Where one turn sends some rows of the set: a few examples, then the rows asked
Z_582: 28  -67  16  -2  29  -10  7  4  -16  8  -42  -21  -14  42  15  -22  5  -12  -2  -16  -12  20  -11
Z_772: -19  1  54  22  24  1  -5  25  -23  -25  -8  -31  -13  42  39  39  22  25  7  -7  2  -16  -34
Z_205: 63  -33  15  31  12  -1  -2  -17  -14  3  -22  -19  -2  -9  -6  -1  13  23  -18  -39  -15  9  -21
Z_722: 17  -29  13  -18  -10  -16  -2  2  36  18  -14  -33  1  34  -36  19  3  39  4  -42  5  -4  0
Z_478: -30  -13  -20  -24  -37  -27  -2  -41  22  -10  -4  5  -5  13  29  3  12  -9  -22  -15  -12  -1  0
Z_839: -18  -12  30  -21  16  -15  23  -11  13  -9  32  24  4  -17  24  10  19  41  -23  4  5  -13  -37
Z_414: -33  13  21  -13  20  -5  11  5  -27  -35  -12  -35  -30  9  28  39  55  -17  -1  -5  -17  3  -7
Z_75: 59  -31  11  -26  12  -11  27  6  -19  23  -20  -22  -16  -4  24  25  -22  -5  0  -10  -20  -29  26
Z_915: 38  -22  7  26  -26  9  -14  16  -21  13  -14  -41  -6  36  -5  23  5  32  6  -43  -10  13  1
Z_992: 10  11  20  -12  42  5  22  14  -24  -29  -28  30  -15  12  41  43  54  11  -1  -2  14  1  -2
Z_638: -25  26  5  -24  26  11  37  22  -5  -6  -6  38  7  -11  29  16  -2  14  -6  -22  27  -11  -9
Z_157: 16  -31  -30  -18  -19  -18  -2  6  -20  4  8  -26  -29  42  10  2  -18  -3  -33  -30  -7  -8  21
Z_194: 47  -32  8  -25  8  -6  3  -35  2  39  0  -14  6  -17  -24  17  6  34  -13  -17  5  -4  4
Z_703: -28  -42  17  4  3  -1  -1  -28  -7  2  -26  -5  -15  63  20  42  23  -34  -7  -15  3  9  8
Z_219: 24  19  -10  -4  -21  -10  20  -10  11  0  -42  10  14  -22  40  -6  -8  11  7  19  1  -25  -9
Z_780: -60  -21  30  -26  8  -4  1  6  -3  -3  31  -18  -1  32  13  45  13  27  -1  -5  6  -17  -21
Z_117: 21  13  43  12  16  7  14  6  -34  -17  11  9  -9  -11  55  22  19  41  -13  14  1  -12  -30
Z_35: 29  -38  -10  -18  -7  -45  -7  32  33  9  -34  2  -1  6  6  -19  5  16  2  3  -6  -4  8
Z_827: 28  -6  28  24  23  13  29  -2  -15  2  -60  -3  -4  27  32  41  -7  -20  17  3  12  -28  1
Z_897: -68  15  10  -21  3  0  15  21  -6  -7  -3  -16  9  -11  19  2  14  -8  1  -13  1  9  -19

Z_839 moves to -> Z_780
Z_35 moves to -> Z_157
Now these:
Z_722 moves to -> Z_915
Z_827 moves to -> Z_219
Z_992 moves to -> Z_638

